In the data rows, the value 128 means zero.
Some points:
[112 170  95 164 137 122 159 122 111  92  89 125 131 158 121  98 172 127 139  80 107 132 137  85 138 153 110 128 106 113 112 152 135 135 160 118 114 112 140 139 117  99 101 124 167 139 155 156]
[163  92  88 130 118 150 118  80 111  81 115 113 118 129 163 133 106 104 129 142 123 143 140 147 157 143 137 166 151 135 106 131 109 115 124  95 153 132 129 149 152 136 155 178 165 132 113 149]
[146  97  98 122 131 163 164 133 135 126 121 146 160 104  81 102 124 143 137 145 130  76 162  88 136 137  65 142 126 115 122 124 153 119 114  95 126 143 122 150 127 160 148  87  86 134 118 124]
[115 106 133 169 128 148 165 122 148 158 124 138 135 134 158 163 122 140 112 121 135 125 104 152 128 122 105 154 107  71 124 156 132 171 103 128  96 118 136  94 104 142 124 166 145  83 103  96]
[ 95 125 110 145 162 129 124  60  88 135 154 104 139 103 154 124 168 154 159 137 119 142 146 166  90 131 114 150 120 163 163 168 149 112 112 130 133 153 161 111  99 158 112 108 114 164 147 109]
[129 156 117 107 159 158  74 170 143 111 157 148 149 141 112 134 151 114 101 141 116 137 118 112 132  85 158 152 144 111 148 185 130  92 141 146 136 151 134  96 140 162 147 115 145  95 128 139]
[126 126 170 167 132 107 111 127 131 148 156 160 119 127 113 156 146 145 175 149  76 132 162 135 138 113 123 119 142 111 138  90 128 115 129  85 164  71 132 134 171 147 100 146 132 118 135 146]
[146 153 141 145  90 156 119 120 131 123  81 124 145 163  97 167 164 160 121 132 157 155 146 123 124 126 162 109 121 172 118 132 147  95 101 136 108 164 143 160 120 140 106 173  76 116 112 145]
[121 100 116  97 147 150 117 120 113 146 130 126 135 134 180 104 135 172 115 112 117 126 127 104 128 137 112 126 125 119 107 133 149 106 178 124 140 116  90 143 144 127 158 184  73  86 143 108]
[147 110 168 111 152 144 123 159 133 115 127  82 162 123 137 137 114 109 123 111  57  97 185 134  98 149 118 112 128 145 112 185 106 138 135 157 125 127 147 130 141  99 114 138 126 139 103 100]
[123 115 122 137 104 120 161 159 138 114 186  91  86 173 129 108 119 166 147 114 156 122 147 127 136  96 143 119 121 163 113 138 110 123 169 138 112  86 148 140 111 175 142 125 113 125  95 140]
[136 117 137 161 136 153 147  91 155 170 142 136 110 105 105 107 119 111  76 151 104 157 126 125  95 154 148  64 132 147  94 120 167 151 141 130 158 119 148 108 122 147 159 115 146 126 121 155]
[150 146 101 126 128 140 110 160  97 154 117 135  95 138 133  98 138 126 135 150 117 110 152 142 157 111 113 122 105 146 133  65 118 128  80 170 105 146 188 130 131 101 168 152 158  91 135 111]
[123 174  95 133  84 134 156 143 110 146 133 113 156 100 133 136 129 134 116 128 104 145 110 115  52  96 139 139 131 107 112 117  74 141 101 115 149 126 101 193 140 124 133 125 144 126 106 104]
[133 101 110 134 107  91 112 107 181 134 146 166 112 132 125 132 148 185 142 128 129 117 143  68 142 172 165 128 144 141 163 127 116 126 118 121 110 157 118 132 136 103 157 112 170 144  80  98]
[111  97 102 148 124 142 150 185 133 116  79 158 111 141 129 117 114 148 111 140 118 157  93 146 133 170 149 147 122 148 147 144  95 139 134 141 169 126 151 120 173 151 102 123  99 142 156  90]
[109 140 134 108  90 124 117  82 147 152 125 144 112 115 109 143 122 136 102  81 126 112 135 113 151 109 129 173 139 109  85 122 103 138 130 159 144 123 194 125 139 129 130 148 102 172 167 129]
[117 115 132 158 121 127 130 131 134 126 104 131 155 138 144 165 159 122 141 131 169  77 132 141 123  96 148 126 154 154 146 133 101 145 152  91 185 135 143 120  68 101 160 107 129 123 168 143]
[147 124 121 133 151  93 106 127 149 122 106 123 113 138 176 110 157 115 128 179 119 149 138 143 110  98 155 140 137  99  84 105 134 176 155 104  95 134 127 109 143  94 121 100  81 150 109 110]
[140 102 124 141 148 124 166  92 100 143 173 167 145 164  98 134  82 107 156 151 145 129 132 128 134 109 163 146 116 143 112 132 120 131 143 159 116 161 111 158 158  85  92 122 131  95 143 123]
[114 125 134 108 161  89 129 131 139 102 139 126 124 117  91  74 141 129  87 155 140 160 116 150 110 114 107 148  96  92 165 135 145 123 137 108 155 146 133 164  98  89 126 183 126 141  97 132]
[151 156 189 170 154 151 147 108 164  99 131 122 114 105 155  85 102  96 142 114 128 126  81  78 130 119 109 144 159 154 154 104  99  94 118 125 123 160 138 114 134 116 133 131 110  95 114 123]
[139 115 174  82 188 111 176 132 124 115  97 139  88 142 147 158 152 125 101 103 115 140 120 135 125 120 143 132 121 137 157 125 134 163 108 153 118 126  88 170 128 165 160 116 147 137 162 157]
[ 92 100 127 161 137 119  92 120 118 163 107  82 140 178 126 126 108 113 132 162 100  91  73 126 137 128 131 108 163 114 136 135 149 106 107 151 117  98 137 183 120 130 129 119 125 162 114 148]
[ 96  99 154 132 131 130 136 171  46 118 134 120 148  69 122 126 119 128 143 120 149 136 124 112 116 136 167 101 140 107 137 102 136 115 138  97  84 145 148  91 128 130 148 158 128 162 129 129]
[158 134 138  95 109 126 161 157 123 140 172 147 147 153 183 160 126 112 126 156 123 187 125 105 137 168 109 170 117 114 116 132 144 113  96 123 141 116 152 113  69 106 136  95 107 155 119 171]
[166 156 151 139 112 103  94 140 132 135  97 112 138 106 137 115  84 134 188 143 162 145 131 120 121 139 127 135  71  97 161 156 142 154 136 148 147 119 150 144 150 146 175 121 116 132 133 146]
[113 131 132 114 154 145 122 161 176 158 102  90 148 122 120 110  87 153 147 124 147 111 134 115 123 127 162 170 119 162 102  78 182 141 114 121 142 122  98 100 127 134  74 144 165 139 144 148]
[167 122 127  73  92 115 151 116 127 133 120 117 115 158 148 139 116 129 126 163 117 112 107  96 107  74 101  87 135 130 147 151 149 112 137 110 117 152 138  87 146 134  91 143 174 145 167  98]
[170 154 120 138 150 127 115 148 149 122 155  97 137 109 105 166 127 145 127 106 118 135  96 165 163 153 116 108 152 124 116 104 144 129 186 129 113 163 149 172 106 146 109 105 143 144 142  72]
[ 97 164  93 105 152 142 142 120 129 134 133 105 147 133 147 162  99 150 106 114 145 125 153 138 174 127 113  92 118 118 170 103 127 154 121 118 151 155 143 107 191 107 127 112 103 122  66 160]
[116 196  84  85 151 107 114 118 119 111 137 155 105 130 114 152  92 107 166 126 126  94 101 143  90 176 145 122 168 143 124 147 144 146 114 123 120  97 124 111 103 133 145 167 105 114 140 117]
[103 143 150 107 143 145 135 114 143 141 123 137 124  87 143 141 169 134 127 187 167 106  88 148 146 168 111 116  83 138  91 156  73 105 125 113 119 101 135 151 151 105 113 135 149 129 112 136]
[106 129 160 122  97 124  85 131  96 102 136 158 105 106 144 134 111 120  80 158 143  99 146  95 128 133 100 139 127 153 133 128 147 191 155 121 123 138 134 156 107 156  89 112 139 104 111 139]
[123 135 146 136  82  69 143 134 100 149 121 100 103 121 125 131 144 103 118 110 163 127 144 147 137 154 127 141 176 110 108 157 169  93 110 144 151 139 122 122 161 117 124 103 134  83 135 120]
[115 157 136 139 110 104 117 110 100 142 121  99 137 151  82 134 127 116 113 152  89 112 113 144 140 142 117 147 101 141 118 100  81 122 157 105 106 155  68  86 119 163 159 119 129 108 139 156]
[140 111 131 115 101 136 120 115 117 113 103 162 139 124 113 139 122 125 124  97 129 138 112 176  65 122  97 153 149 156 155  92 147  99 152 133  86  75 132 113 151  91 126 105 122 113 115 162]
[160 146 135 165 135 115 131 111 100  91 127 149 114 146 124 148 108 119  98 115 131  83 134 131 135 121 168 117  77 137  97 113 140  79 106 137 153  96 106 106 122 123 134 107 126 169 107  71]
[ 75 126 146 119 100 141 124 107 153  69 117 113 140 131 136 109  84 167 116 143 100 144 154 141 139 136 162 103 136  96 129 103 130 111  99 100 107 112 148 141 108 110 140  90 127  84 178 110]
[145 113 136 127 117 196 102 129 115 118 153  90  70 121  82 130 141 149 128 126 147 136 105 120 118 139 110 120 114  90 150 137 114 158 112 118 142 119  91 112 130  72 131 122 123 145 146 144]
[102 103  88 144 131 126 134 144 167 114 126 142 106  96 145 145 124  77 136 137 135 154 175 119 126 122 111  89 142  88 137 121  95 103 139 178 126 141  90 122  87 152  98 148 112 141 138 147]
[148 113 103 158  99  97  95 148 154 131 172 123 147 112 160 103 137  97  96  81 119  99 116 158 127 126 143 109  89 166 152 144 143 140  94 102 102 140 100 135 134 134 113 144 105 122 174 157]
[172 116 136 120 160 115  96 101 101 133 132 121 189 138 113 100 158 125 111 112 179 157 124  97 124 144 123  99 163 126 122 105  86 152  99 140 145  80 135 106 110 150 103 125 138 106 135 109]
[ 69 130 131 145 124 125 101 138 125 105 137 149 136 146 125 137 116 114 153 116 130 176 116 130 155  89  69 114 132 175  98 137 157 148 103 127 135 117  96 127 131 110 162 133 135 150 114  91]
[126 130 151  92  76 154 141 109 125 122 121 147 162 127 139  65 165 115 175 117 117 112 112 187 161 121 160  97 125 113 137 121 135 142 139 163 161 135 111 118 104 144 129 120 144 148  96 123]
[119 106 126  92 128 149 118 128 128 186 108 119  92 120 124 141 117  73 147  98 122 143 141 113 148 105 168 134 101 141 129 140 114 110 137  86 100 102 138 150 112 137 106 100 119 109 120  91]
Along one direction, these points spread out more than along any other. Take the direction at right angles to it along which they spread out most. Go by this last direction. Where along it does each point below lie, from 0 to 99? 50 is the average, and the first point above lies past it. One standard deviation of the points above along it is 16.
[116 196  84  85 151 107 114 118 119 111 137 155 105 130 114 152  92 107 166 126 126  94 101 143  90 176 145 122 168 143 124 147 144 146 114 123 120  97 124 111 103 133 145 167 105 114 140 117] 75
[ 96  99 154 132 131 130 136 171  46 118 134 120 148  69 122 126 119 128 143 120 149 136 124 112 116 136 167 101 140 107 137 102 136 115 138  97  84 145 148  91 128 130 148 158 128 162 129 129] 59
[106 129 160 122  97 124  85 131  96 102 136 158 105 106 144 134 111 120  80 158 143  99 146  95 128 133 100 139 127 153 133 128 147 191 155 121 123 138 134 156 107 156  89 112 139 104 111 139] 51
[140 111 131 115 101 136 120 115 117 113 103 162 139 124 113 139 122 125 124  97 129 138 112 176  65 122  97 153 149 156 155  92 147  99 152 133  86  75 132 113 151  91 126 105 122 113 115 162] 60
[167 122 127  73  92 115 151 116 127 133 120 117 115 158 148 139 116 129 126 163 117 112 107  96 107  74 101  87 135 130 147 151 149 112 137 110 117 152 138  87 146 134  91 143 174 145 167  98] 59
[114 125 134 108 161  89 129 131 139 102 139 126 124 117  91  74 141 129  87 155 140 160 116 150 110 114 107 148  96  92 165 135 145 123 137 108 155 146 133 164  98  89 126 183 126 141  97 132] 55
[158 134 138  95 109 126 161 157 123 140 172 147 147 153 183 160 126 112 126 156 123 187 125 105 137 168 109 170 117 114 116 132 144 113  96 123 141 116 152 113  69 106 136  95 107 155 119 171] 61
[146 153 141 145  90 156 119 120 131 123  81 124 145 163  97 167 164 160 121 132 157 155 146 123 124 126 162 109 121 172 118 132 147  95 101 136 108 164 143 160 120 140 106 173  76 116 112 145] 40
[119 106 126  92 128 149 118 128 128 186 108 119  92 120 124 141 117  73 147  98 122 143 141 113 148 105 168 134 101 141 129 140 114 110 137  86 100 102 138 150 112 137 106 100 119 109 120  91] 48
[ 92 100 127 161 137 119  92 120 118 163 107  82 140 178 126 126 108 113 132 162 100  91  73 126 137 128 131 108 163 114 136 135 149 106 107 151 117  98 137 183 120 130 129 119 125 162 114 148] 57
[102 103  88 144 131 126 134 144 167 114 126 142 106  96 145 145 124  77 136 137 135 154 175 119 126 122 111  89 142  88 137 121  95 103 139 178 126 141  90 122  87 152  98 148 112 141 138 147] 65
[139 115 174  82 188 111 176 132 124 115  97 139  88 142 147 158 152 125 101 103 115 140 120 135 125 120 143 132 121 137 157 125 134 163 108 153 118 126  88 170 128 165 160 116 147 137 162 157] 73
